A single turn carries every row of the set below to another of its rows. Some are shown first; where does it send the rows asked next?
mivo: [-2.10  4.38  1.65  0.79 -2.76 -1.80 -0.42  3.54 -0.68  0.75  2.33  2.47
 -1.85  0.39]
Buvut: [-3.81  1.51  2.39 -0.18  0.16 -1.92 -1.10  0.57  0.25 -3.14  0.70 -1.46
 -1.96 -2.72]
Belel: [-0.22  1.38  0.59 -5.01 -2.66  0.75  2.23  3.78  2.32  0.59  1.00 -0.79
  0.66 -2.24]
Gadaz: [ 1.37  2.73 -0.34  0.22 -2.68  1.45  1.13 -0.47  4.13  1.79  4.49 -1.16
 -1.37 -1.58]
mir: [-3.34  1.17  1.96 -2.28 -0.25  2.33 -1.23  0.66  2.12 -0.03  4.44 -3.19
  1.67 -1.50]
mize: [ 1.00  1.89  0.30 -2.47 -1.55  1.83 -3.70 -0.78  0.77  2.60  1.67 -3.30
  2.24 -1.64]
voka: [ 0.02  2.19 -0.86 -0.62 -0.28  0.16 -3.24 -0.23  1.68  1.03 -0.39 -0.28
 -2.96  2.48]
zelis: [-1.77  2.34 -0.23 -1.39 -0.01 -5.15 -0.58  1.88 -0.38  1.49 -0.20  1.40
 -0.95 -0.89]
fon: [-3.45  2.74  0.81 -1.56 -1.48 -1.63  4.25  2.27 -0.32  1.84  1.73  1.18
  0.39 -0.71]
nimug: [ 0.17  2.86 -0.57  1.17 -0.39 -0.05 -0.28  0.15 -4.79  0.64  0.71 -1.12
 -1.80  0.38]
nonok: [ 0.43  0.51  1.19  1.34 -0.29 -0.68 -2.95 -1.51 -0.96 -1.76  2.86 -1.51
 -1.94 -3.80]
zatu: [-0.75  2.29 -0.32 -0.09 -5.37  2.13  0.76  2.98 -0.28  3.30  1.58  0.15
 -3.68 -1.36]
zar: [-1.03  0.07  0.80  2.17 -3.37  3.24 -1.09 -1.48  0.46 -0.91 -0.12 -1.23
 -1.88 -1.24]
Murif: [-2.62  2.30  4.11 -2.49 -0.34  0.31 -0.09  2.08  2.30  2.67 -1.32 -0.50
 -1.20 -2.07]
Doro: [-2.55  0.53 -0.29 -3.59 -1.40 -2.30  2.58 -1.24  1.12  1.55  2.54 -0.88
  2.54 -2.17]
Rov: [-3.12  0.04 -4.03 -1.78 -1.24  0.69 -2.61 -1.00  0.63 -0.30  1.20 -1.06
  1.14 -2.95]
nazez: [-1.33  1.17  2.06 -4.20 -4.36 -2.28 -0.91  2.57 -1.90 -0.61  4.29  0.94
 -0.98 -0.91]
gibos: [ 1.50  2.59  0.17 -2.87 -2.28  2.12 -1.88  1.14 -2.45  1.29  4.90 -0.47
  1.69 -3.50]
pibu: [ 1.46  2.86  0.20 -3.94 -0.23  0.94 -0.17  4.35  0.93  2.25  3.34 -0.49
 -2.40  0.31]
fugol: [-0.13  1.92 -0.34 -3.55 -2.63 -0.09  0.15  1.19  3.71  0.80  0.65 -0.98
 -0.58  2.99]
geba: [ 1.36 -1.94 -1.64  0.62 -2.89  1.64 -2.89 -0.73 -0.46  1.28  3.15  0.06
 -0.32 -1.82]
Fuv: [-3.23  2.08 -0.64 -0.85 -3.19  0.50 -0.78  2.04 -2.63  0.57  2.27  1.69
 -4.37 -4.10]
pufa: [-1.97  2.78  0.45 -0.55 -0.95  0.06 -1.23 -1.19  3.17  2.24  1.57 -5.01
 -0.70  0.06]
ravu: [-2.56  2.55  0.14 -2.97 -0.09 -0.51 -0.71 -2.14 -3.78 -0.79  1.35  0.41
 -2.07 -3.67]
Rul: [-0.93  2.60 -1.51 -1.70 -5.58 -1.15  0.33 -2.09 -2.74  1.25  1.70  0.44
 -0.76 -3.71]

zatu turns into Doro
nonok turns into Fuv
Now these:
pibu turns into mir
geba turns into ravu
nimug turns into nazez

